Rotation paths and how fast each direction turns (deg/step)
Each turn is a multiple of 5 degrees from 10 to 175, or 0.
Each row of a path follows its step; steps can be skipped.

step 1: [ -3.0  15.3 -11.2   0.0   7.7 -26.7   2.4  -2.9 -13.3  -7.1 -24.4  -5.5
  13.7 -21.4   2.1  -3.7   3.9  -7.6  10.6 -19.6 -12.0   5.8 -20.2  12.5
 -26.0   6.9 -32.8  -1.1  17.0   8.0  23.6 -20.6   3.9  12.6   6.8 -21.3
  10.4  11.7  -4.1 -17.2 -17.7 -15.1 -13.8   1.4]
step 2: [  2.6   2.8   1.1  19.2   2.5 -20.9  -9.7 -17.3 -21.8 -20.0  17.7  22.3
 -20.3   4.3  10.8  -4.8  11.7  -6.1  -4.9 -21.1  -7.9 -13.2 -15.1 -27.3
  -5.5   7.6  -1.0  15.8   0.4  10.3  -9.0  11.6  14.6  -1.3  24.1 -18.3
   6.5  22.2  -6.5  21.1   8.6  -5.5 -12.6 -28.0]
step 3: [-15.9 -16.7   6.4 -14.5   5.0  -7.3 -10.9  -0.7  16.3 -18.9   2.7 -11.8
 -19.4 -31.1  28.9   5.4   7.8  21.9 -17.0  10.8 -16.5 -11.3   3.0  -2.3
   5.4   0.0  13.4   4.2   3.6   3.7 -15.7   9.9 -11.6 -16.8  -6.9  12.5
  -2.8 -11.0   3.9  16.6  38.3 -10.0   6.5 -23.7]
step 6: [ -4.5   9.7 -19.8  -6.3  -4.6  -4.7  -7.2  -3.7 -10.4 -16.7 -12.0  10.3
  29.7  17.1   3.5  -4.4   3.1  19.8  18.3   1.5   6.7   4.1   6.9 -19.8
  21.4  -3.2  -1.4  13.3 -20.9   2.3 -30.3   6.8 -11.2   5.0   3.0   4.2
 -14.5   2.7  35.6  33.1  13.2 -17.3  11.8  -4.8]
step 8: [  5.7  11.1 -17.6  -0.3  -1.9 -23.1  -3.2   0.6 -16.0  -0.9  -1.0 -15.4
   8.4   9.0  -5.1  16.2   2.9  -3.1 -10.0  13.7 -14.7  15.1   5.5  10.8
 -11.8  23.9   6.0 -42.7 -13.3  12.3  20.4 -13.5  19.2  11.2  15.1 -14.6
  12.5  -6.0 -28.6 -17.2   7.2   2.1 -23.3   5.3]
step 9: [ -1.7   3.7 -37.9  24.0  -2.1  13.2 -14.4  -7.0 -15.4 -10.6   8.5  17.0
  -5.5  -7.1  -1.1 -23.9  27.1   0.3 -11.2  14.2 -19.5 -17.6  -0.9  -7.6
  -4.9  -1.4  15.4  -1.1 -28.5   6.4 -23.7   5.2   3.3   2.9   3.7 -25.2
  -1.1  -0.1 -12.1  15.1  -9.2  21.9  -8.5   8.2]
step 11: [ 12.9   5.3  19.5   6.7 -11.6  15.5   2.6  -2.9  15.6   3.5   7.3  -2.7
 -21.4  31.4   1.3  18.3  13.1   9.5  10.1 -11.5  10.4  19.9  -7.3   6.3
  20.6  10.2  25.5 -27.2   5.6   3.3  39.6  13.9  -8.6  -3.9  -2.9   1.1
  -8.9   2.6  10.6 -28.5   6.0   5.0   1.7  -5.0]
step 12: [ 21.6  -1.8 -29.8  26.5  14.3   9.5   1.5  -6.0   3.3  -3.9   3.0 -14.1
  -3.1   7.2  -9.0 -24.8 -12.3 -25.1  -5.6   8.7  -9.3  34.1  21.4  11.9
   9.0  11.4  27.4  -8.7  -7.1  -1.4  -3.7 -17.6   4.7  -6.5 -16.8   3.3
   8.5  -5.0  25.3 -12.1 -12.3   0.4  10.2 -10.9]
step 14: [ -0.9   2.8   4.3   3.4 -15.5 -25.7   2.5  -0.7  24.5  -9.6  35.5   7.9
 -11.7  -1.0 -23.7  31.2  14.4   5.9  11.7  -9.1  23.9   7.4 -34.6   5.1
  -6.2   0.3 -17.3  21.3  -1.8   7.0   9.6 -10.7  10.6   9.1  11.6  17.1
 -11.2   2.9 -11.4  -2.4 -11.4 -10.8  -2.1  -9.5]
step 15: [ 12.9  -2.7 -16.8 -12.4   6.0 -31.1   4.0  10.0  21.9 -26.4  22.0   5.0
  -6.4  -1.5   8.1   5.4   4.5 -19.9 -18.8  11.7  -3.8   6.2  11.3 -17.6
   0.0   2.4  24.4 -20.3   1.9   1.4  28.9   9.0 -12.2   2.9   6.0  -1.9
  13.4 -17.1 -18.1   4.2  -5.7 -29.7 -12.4 -13.6]
step 16: [ -0.6 -25.3 -26.0  12.0  -4.0  25.1 -17.5  -1.5   2.4  -1.7   5.6   3.7
 -14.3 -11.3  32.0 -13.9 -25.4 -12.5 -34.5   1.6   3.1 -30.8  -1.5  -2.7
   5.5  -1.8  13.9  12.2   2.2  -5.0   6.1  -4.2   1.7  -0.6  -8.4 -12.0
  15.8 -23.1  -8.3   7.3  -7.3   4.6  -1.6  24.8]
[-6.9 -3.8 -0.4  3.2 -5.8 -3.9 -1.0  7.6  4.1 -6.2  3.4  0.5 -5.5 -2.1
  3.3 -6.9  6.6  2.1 -5.4  3.9 -3.7 -8.5  2.4  3.9 -2.4  0.6 -2.0 -1.8
  5.7  6.5  3.4  4.1  6.1  0.6  6.4 -3.3  2.8  0.8 -8.5  5.0  0.9 -0.8
 -7.6  2.3]	55
[-6.1 -6.0 -0.1 -8.6 -4.1 11.8  2.8  0.0  4.5 -0.5 -4.8  1.6  3.8 -3.7
  1.6  3.5  3.8 -1.1  0.6  0.5  1.0  0.1 -6.8  4.3  5.2 -3.8 -5.2  4.9
  0.2  5.1 -1.3 -4.0  8.0  1.1 -8.3 -5.9 -1.3 -3.8 -3.3 -0.7  6.2 -4.6
  6.4  0.7]	110
[-6.9 -1.4 -6.1 -3.2 -4.8 -1.5 -4.2  1.2 -1.7 12.2 -3.7 -0.1 11.2  7.4
 -7.5 -3.0  4.2  3.4 -1.5  4.7  0.4 -3.1  1.7 -0.5  0.3 -1.6  2.9 -7.0
 -3.0 -1.8 -1.5  2.9  2.6 -4.3  5.4 -0.1 -3.2  2.1 -1.2 -2.7  7.7  8.2
  2.4 -2.9]	25
[-6.9 -3.1 -2.4  3.1  1.6 -2.6  0.9  1.2  6.0  4.3  4.9  1.2  4.2 -3.7
  0.3 -3.6 -4.4 -3.7  4.9 -4.2 -0.9 -0.3 -3.6 -2.4 -1.8  3.3  8.6  6.1
  8.3 -2.9  4.0  2.5 -2.8 11.1  5.1 -0.9  4.8 -3.3 -4.5 -2.5 -1.0  1.1
 12.8 -2.8]	20
[  3.8   8.1  -2.1  -6.4   5.7   0.7  -0.3  -3.9  -0.7  -3.1   5.2 -10.9
   1.9   2.2  -5.5  -7.2   5.6  -0.2  -4.5   4.5   2.7  -8.8  -0.5   1.0
  -0.9   2.7   3.8   7.8   4.6   2.6  -1.8  -0.4  -6.2  -3.2  -1.3  -2.7
   1.5   0.4   2.2  -1.2   5.8  -5.1   4.5   9.0]	115
[ -0.3  -2.0   1.6   8.7   0.3  -3.7   0.5   1.8  -4.0  -5.3  -8.8   1.3
  -3.8   3.9  -4.7  -3.5  -5.6  -5.1  -6.1   6.3  -1.0  -0.1  -0.5   0.6
   0.5 -10.8   9.0   3.5  -7.7  -2.1  -3.5   2.7  -1.6   3.8  -3.0  -5.8
   0.6  -1.6  -0.8   6.7   6.2  -5.1   3.8  -3.8]	110
